which system made each run
seq 1, dukaz (8 x 18)
[[ 45 -12  11 -24  19 -67   2  10 -16  38 -14  19 -59   4  35 -28 -18  40]
 [ 19 -35 -39 -16 -23  37  16  43 -40 -20   2 -41 -19  68   6  -8 -17  43]
 [-35 -13 -35  29   6  52  12  31   7 -15  27 -21  72  -9 -31  32 -25 -31]
 [-40  32  50  15  14   9 -41 -53  20  35  17  13  27 -34   1  -5  12 -63]
 [ 19  38  32 -20  -8 -42  -3 -22  35   3 -39  30 -46  -4  19 -20  73  24]
 [ 38 -24 -48 -36   9 -51   4  38 -24 -36 -18   2 -46  -9  19   9 -24  56]
 [  3 -46 -24   9 -24  46  14  -9 -59 -26  23 -35   5  30 -25   6 -70   1]
 [-18   2  22  56  -5  48  42  -6  30  36  19   6  67   7 -40   5   2 -35]]
seq 2, fevib (8 x 18)
[[  8  14 -16  -7 -13 -11 -48 -63 -61 -13   1  30  -4  -5 -12  54 -48  15]
 [-20   8  45  34 -29  -1  65 -41   3   1 -14  13  24  70 -24 -25 -19   5]
 [ -8 -16 -30  11  50 -55  28  39  26  65  14   6  31 -18  13 -44  -5  16]
 [ -5   0 -43 -33  -4  25 -75 -16 -34  32  17 -32 -22  12  26 -27  49  22]
 [-12  31 -35   6 -36  35  13   1  18 -61 -25  10  31  20 -31  49  53  25]
 [-23  21  -4  12  22 -64  -5 -42 -10 -15  -3  46  33 -38 -14  38 -59  -7]
 [ -4  -7  42   6 -17 -23  21 -73 -18  35  -1  -3 -28  36   2 -75  -6   8]
 [ 33 -21 -46  11   8  -4  53  56  25  43  -5  -3   9  16  -7 -26  43  52]]
seq 3, dukaz (8 x 18)
[[ 40  12 -26   8   8 -27   3  11 -32  41 -11  50  15  29  -5  61 -37  51]
 [-54  11   2   1   2 -13   2  -2 -31   4   2 -10  37  91  20 -14 -53  10]
 [-66   1 -37  12   5   1  26  -5  32  -7  11 -32  49   8 -12 -65  45  -3]
 [  0   2 -51  -7  21  -8 -52 -33   2  39  22   3   7 -76  -9 -12  51   2]
 [ 33  34  -8 -14 -30   1 -47 -58 -40   7 -21  38 -25  13  -6  48  20  41]
 [ -6  19 -14  10  -7 -53  46  -3 -14 -34 -31  38  25  50 -11  33 -44  48]
 [-45 -31 -20  14  21 -37  30 -13 -19  20  23 -24  32  24   0 -67 -54   2]
 [-14 -13 -35  14  -8  45  -6 -21   4  60  26 -30  22   6 -16 -56  64   8]]
seq 4, bika (8 x 18)
[[-10 -26  -6  10   3  81 -25  37 -14   4  40 -41  27  -6  -7  27 -29 -50]
 [-32  30  65  15  10  31 -17   3  48  -7   5   2  24 -27   4  20  15 -77]
 [  4  20  51 -27  18 -55  -8   2  42 -27 -25  14 -50 -49  33 -19  24 -23]
 [ 50 -38  -4 -37 -18 -13   7  11 -20 -45 -15 -23 -84 -13  14 -27  -1  29]
 [ 44 -57 -19  14 -18  57  38  41 -26 -23  17 -29 -10  -2 -28  20 -44  -1]
 [ -6 -14  41  30  20  44  -1  26   3  35  33  -5  37 -11  -4  30 -56 -66]
 [-27  27  77  -6  24   1 -26  15  45  28   0  -3  -7  -2  40 -22  23 -60]
 [  3   2   1 -44  10 -26 -17  37  36 -42 -21 -21 -56 -32  37 -30  57   2]]
seq 5, vom (8 x 18)
[[-10  -9  45  35 -15  60  -5 -46 -25  50  32 -11  23  25 -20  -7 -32 -44]
 [ 11  28  33  14   9   2  28  42  63  51 -18  16   9  24  14 -15  69   3]
 [-11  12 -15 -47  41 -57 -64  27   1  -9   0  -4 -30 -41  52  -4   0  -1]
 [-21 -10 -12 -24 -44  35 -12 -33 -30 -92  -7 -39 -29  17 -10  -6  -1  -2]
 [ 35 -23  -3  42 -11  16  73  13  23 -22  -1  21  26 -38 -54  34 -19  -6]
 [ 22   1  53  19  20 -10 -21 -31 -19  91  21  28  -3  -7   9   4 -44 -27]
 [ -4  15  28 -22  -9  10  -2  31  14  23 -19 -21 -29  80  43 -41  50  21]
 [-19 -15 -56 -29  34 -26  -9  74  21 -50   2 -24   4 -42  23   4   4   3]]
seq 6, bav (8 x 18)
[[-44   7  22 -21  22  29 -26  72  28 -23   7 -41   8  22  43  -6   8 -45]
 [-24   0   2 -25   8   3 -24  11  34 -71   0 -25 -21 -73   8  -9  29 -45]
 [ 52 -12  24  -7 -24   7  -6 -44  -5 -35  -7  10 -62 -71 -21  13  11 -13]
 [ 81 -22  45  14 -27  12  48   4 -16  10 -16  22 -49  16 -16  23 -31  17]
 [ 23 -33  28  10  19   5  38  71  -6  32   9 -14  -3  46  23  -5 -64  -6]
 [-38 -23   9  -8  27  38 -15  61  17  11  30 -57  15   8  31 -36  -6 -50]
 [-16   6   4 -14   8  39 -36  24  43 -31  10 -24  -5 -66   5   3  59 -49]
 [ 43  16  34 -20 -14  -1 -27 -17  10 -45 -22  24 -55 -62  -2  45  19 -16]]
seq 7, vom (8 x 18)
[[ 43 -14 -17 -26  41 -56 -24  43 -12  49   2  15 -38 -27  37   0 -20  27]
 [-29 -10 -15 -29 -20  48 -45   5 -50 -33  12 -51 -13  60  23  -4 -20  -1]
 [-26  -2 -17  31  -4  31  55  41  48 -47  -2  -8  55 -11 -35  19  16 -19]
 [ -4  13  33  18  27 -31 -26 -54   9  44  17  34  12 -75  -8   2 -14 -43]
 [ 29  20  40 -20 -36   4  -7 -40  -7  12 -27   6 -61  48  18 -29  50  30]
 [ 34 -23 -46 -20  15 -31  28  84   1 -33 -17  -2 -19   2  16  21 -21  46]
 [-37 -26 -13   4   9  30 -33 -12 -46 -10  40 -33  27  -2  -3   8 -77 -42]
 [-20  16  34  39 -26  53  40 -19  43  13   0  -5  35  23 -31 -20  55 -26]]
seq 8, kuluf (8 x 18)
[[-52  53 -18 -26 -14 -19 -42 -40   3 -44 -26   9  11  28  13   3  55  21]
 [ -9   8 -52   3 -13 -52  33 -48  -3 -60 -23  26  13 -26 -37   6   3  44]
 [ 27 -21 -21  25  -7 -24  16 -71 -48  45  13  27   6  -8 -37  -8 -44  31]
 [ 16   5   2  30 -13  26  21  -7 -18  83   5  14  30  76 -10  -3   5  35]
 [-38  33 -41  -6  28 -12 -25  50   3  32  -1   8  54  53  29  25  10  27]
 [-75  30 -46 -25   5 -19 -55 -38 -11 -35   1 -15  29   6  12 -17  27   6]
 [-15  15 -39  15 -25 -15  21 -73  11 -35 -12  19  21 -36 -49  -7  46  25]
 [ 45   8  -8  23  -5 -36  15 -57 -24  43  -8  60   4 -22 -34  33 -21  38]]
seq 9, fevib (8 x 18)
[[ 16  19  36  15 -52  40  43 -10   9 -60 -34  13  -6  44 -28  38  14   5]
 [ -1 -12  10  19  42 -63  34  28   9   8   4  29  26 -31   1  18 -80 -14]
 [ -6 -26  30 -14   1  16 -28 -28 -29  48  26 -41 -38  23  27 -74  -8 -19]
 [ 19  -5 -22   7 -12  52  31  64  45  -4  -9 -19   8   6 -10   2  76  14]
 [  0  20 -26 -19  26 -13 -66  17 -16 -19   6  24  11 -50  14  77 -28 -12]
 [-27  17  65  -2 -38  14  -1 -67 -16 -49 -14  -7 -25  39  -3 -15 -18 -29]
 [ 20 -25  13  27  17 -40  89  35  49   1 -10  11   6 -30 -20 -31  -5   2]
 [ 41 -32 -20 -22  26  -1 -55  10 -40  66  31 -14 -37 -29  25 -11 -23   6]]
seq 10, kuluf (8 x 18)
[[  5  21  -9 -36  24 -45 -25  62   8 -49 -26  19 -16  -6  39  57 -19  13]
 [-34 -28   2 -22 -16  -7  -5 -41 -38 -67   8 -43 -31   2   2 -46 -45 -16]
 [ 21 -39  -6  41 -12  31  73   0  31   9  14 -11  19 -36 -53 -31  17 -11]
 [ 46   5  27   7  32   3 -37  22   2  87  17  30  -4 -36  15  39  -8 -20]
 [ -9  30  51 -31 -21  24 -33  15  -5 -15 -23 -13 -36  78  45   3  21  -1]
 [-31 -11 -38 -13   8 -25  40  59  27 -89 -17 -19  12  -8   2   2  -8   8]
 [ -6 -39 -16   2  15 -10 -19 -46 -23   2  37 -19  -8 -82 -19 -31 -37 -35]
 [ 46  -1  53  29 -35  57  23 -33  17  46   1   8 -20   4 -27 -10  47 -14]]
seq 11, muva (8 x 18)
[[ -9 -10  11 -26  19 -26 -24   0 -11  58   9 -28 -37  31  46 -80  14  11]
 [  5   3 -60 -14 -13  42  -3  52  22 -22  -8 -25   7   8  -3  10  79  34]
 [-15   8 -33  -5   9   5 -51 -16 -26 -42  15  11  26 -54 -16  70 -40 -23]
 [-18  17  67  20 -34   3  17 -89  -9 -13  -9  14  -9  21 -20 -20 -15 -25]
 [ 29  -2  24  22  17 -49  79  39  49  26 -24  30   0   2  -2 -19   9  22]
 [ 24 -32 -46 -33  31 -24 -39  38 -39  42  20 -22 -31  -3  38 -21 -24  31]
 [-21   5 -33  -4 -37  85 -28  -1 -21 -18  11 -39  17  51 -10  10  38   7]
 [-39  33   9  25  15   1   0   1  34 -27   1  28  64 -41 -23  57 -12 -44]]
seq 12, muva (8 x 18)
[[-54  25  25   2  11  26 -66 -42   4   8  26  -9  29 -29   6   3   8 -65]
 [  1  38  54  -1 -17 -23  14 -37  50 -28 -36  28 -27 -25  -3 -12  64 -14]
 [ 54 -19 -13 -21   6 -63  30  21  -3 -35 -27  24 -52 -36   5  11 -24  41]
 [ 29 -51 -28  -4 -23  29  15   1 -64  -1  16 -33 -25  42  -9 -14 -56  29]
 [-17  -8   4  41   1  69  24  35  10  40  26 -16  63  37 -20  15 -11 -28]
 [-39  32  35  -1  44 -11 -50  10  35  45  16   8  26 -31  33   1  14 -56]
 [ -7  29  21 -40 -11 -21 -33 -24  23 -37 -29  -4 -54 -13  28 -29  72   6]
 [ 37 -18 -42 -12 -21 -14  36  15   0 -82 -26   7 -28 -34 -26  29   0  38]]
seq 13, bika (8 x 18)
[[-21  22 -30  -4  -7 -30  34  31  -1 -70 -32  19  28  44  -4  46 -24  38]
 [-48 -21 -20  12   8 -40  15 -57 -35  -8  22  -9  29  -1 -16 -44 -65  -4]
 [ 12  -7   4  32 -12  22  23 -50  10  79  16   2  13   1 -27 -55  49   7]
 [ 34  29 -33  -5  19  -7 -31  39  14  58  -8  37  13  -5  13  49  47  38]
 [-33  37 -14 -31 -12  -6 -52  -7 -38 -47 -19   7   2  59  27  46 -19  22]
 [-57   0 -14  19 -19 -19  59 -34  10 -64 -11 -11  36  27 -29 -37  -9   6]
 [  8 -23 -33  25  22 -40  18 -50  -1  55  23  16  19 -63 -32 -41  -3  10]
 [ 49  16   7   2 -17  29 -37 -29 -25  81   0  24 -20  27   2  17  36  31]]
seq 14, bav (8 x 18)
[[-28 -11 -57 -13 -25  22 -15 -46 -16 -22   9 -41  -5   1 -15 -55  57  24]
 [ 28   7 -57  24 -10  11  12 -18   2   1  -1  37  37 -45 -51  58  22  30]
 [  2  35  36  12   0 -20 -27 -47 -36  41  -5  49  16  35   5  47 -49   2]
 [-43  21  22   4  -6 -30  43  -4  14   0 -23  -2  17  85  15 -51   9  22]
 [-29 -19 -80 -11  37 -48   2  21  10  12  16 -21  24 -32   6 -49  17  30]
 [ -6   4 -52  -7 -18  49 -68 -52 -41  16  26 -13  11 -19 -18  17  30   6]
 [  0  48  11  26 -28  15  20 -27  17 -23 -29  49  39  23 -34  68  23  13]
 [-17  23  22   1  27 -93  13 -22  -5  12 -18  45   8  15  21  -3 -51  16]]

runs to name
seq 15 (2 x 18)
[[ 44  34  37  24  -4 -18   8 -38  13  73 -15  60   0   1 -13  25  27  19]
 [ 10  17   1 -33  17 -57 -18  23 -22  25 -23  15 -31  58  52 -10 -12  49]]
 | vom
seq 16 (2 x 18)
[[ 51 -34   3 -19 -11  51 -15  39 -19  41  11 -38 -54  25  23 -26  23  13]
 [  0  -6 -22  -3   3  64  -9  86  14 -31   8 -24  25   5   3  56   3 -19]]
 | bika
seq 17 (2 x 18)
[[ 39 -34 -17  24 -15  35  44   0  32  -5  10 -12  -5 -71 -47 -15  42  -8]
 [ 63  12  19   4   8  14 -41   0 -18  56   5  42 -15 -29   2  71 -14  -3]]
 | fevib
seq 18 (2 x 18)
[[ 34 -31 -30  23 -22  91  10  30 -10  12  23 -24  19  -4 -37  33  11  -3]
 [ -7  41  41  24  20  19 -24  22  25  42   4  37  44   0   6  66  -8 -41]]
 | vom
seq 19 (2 x 18)
[[ 10 -51 -38  21  17  41  23  47  -6  57  41 -39  27   5 -10 -32 -16  -2]
 [-19  23   3   6   4  73 -61  13   5  46  25 -13  34   9   8  31  38 -35]]
 | dukaz
seq 20 (2 x 18)
[[ 23 -25  18  22   4 -29  82  13  48  14  -9  -1 -13 -22 -17 -61  23   7]
 [ 49 -37 -22 -15  27  16 -33  51 -19  69  28 -21 -30 -23  26  -9  -5   6]]
 | dukaz
seq 21 (2 x 18)
[[-24  -5  -4  43 -18   2  45 -70 -17  31  11   7  44  33 -42 -36 -17  10]
 [ -8  12 -27  21  27 -26   9   0  23  94   9  20  44   7  -1 -32  39  26]]
 | dukaz
seq 22 (2 x 18)
[[-32  14  -1 -34  31 -17 -58  21  -1  50   8 -23 -10  33  59 -45  28   2]
 [-28  21 -55 -25 -16  22 -22  15  23 -59 -14 -21   7  -4   0   1  82  21]]
 | muva
seq 23 (2 x 18)
[[-36  21   0  -7   2  22 -27  11  23 -80  -2  -4  24 -47  -7  53   3 -46]
 [ -4  -5  53   4 -11 -27  15 -69   4 -41  -4   8 -33 -52 -16 -23 -29 -41]]
 | muva
seq 24 (2 x 18)
[[ 35 -52  -3  26  -6  29  78  58   7  12   8 -25   0  25 -16 -25 -23  11]
 [ -1 -18  -6   0  43  30 -43  59  -1  59  41 -23  20 -24  25  12 -24 -41]]
 | kuluf
seq 25 (2 x 18)
[[-13  -9  24  25 -41  79  32   2  -8 -34   5 -29  22  57 -26  14 -15 -23]
 [-24  10  20  28  48 -21  15  35  49  25  16  19  52 -51  -1  14 -20 -49]]
 | fevib
seq 26 (2 x 18)
[[  3 -26  20  20 -37  72  30   5 -24 -44   9 -25   8  34 -28  29 -48 -25]
 [-17   5  51  43  21  12  42  21  53  24   9  13  47 -26 -15   5 -10 -59]]
 | dukaz
seq 27 (2 x 18)
[[  4 -45 -25  17   3  47   4 -13  -3  52  43 -43   6 -31 -21 -61  22 -18]
 [ 33  28  -7   8  -5  53 -46   9  10  57   6  22  13 -13  -5  54  61   2]]
 | dukaz
seq 28 (2 x 18)
[[ 43  -4 -53  20 -14  43   3  22 -16  12   4  23  29  -3 -37  75   3  36]
 [-29  34  40  15  11  -2 -20  -9 -19   9   1  32  39  39  10  58 -66 -28]]
 | bav
seq 29 (2 x 18)
[[-10  27  24 -14  28 -50 -22   4   4  73  -9  17  -8  48  49 -35  13  20]
 [-32  -1 -67 -35  -3  -3 -16  32  -8 -31  -8 -38  -2  43  23 -32  45  47]]
 | bav
seq 30 (2 x 18)
[[-31 -12 -52 -38  25 -36 -60  -7 -40 -36  16 -20 -10 -38  24  -3 -38   0]
 [ -5 -11  10  19 -54  56  26 -69  -6 -39   1 -22  -6   4 -46 -26  29  -9]]
 | fevib
seq 31 (2 x 18)
[[  8 -16 -57 -24  28 -44  11  77 -13 -18  -9  -5  -2  18  28  13 -35  47]
 [-41 -31 -37  -9  -5  39 -41 -31 -49 -14  39 -54   9  -2  -3 -31 -26 -22]]
 | kuluf
seq 32 (2 x 18)
[[-19 -14  13  35  21  43  -7   0  12  30  42  -9  47 -52 -23  12 -26 -67]
 [  7  43  76   1  -5  16 -32 -31  31  45 -10  23 -19  -3  17   1  52 -35]]
 | dukaz
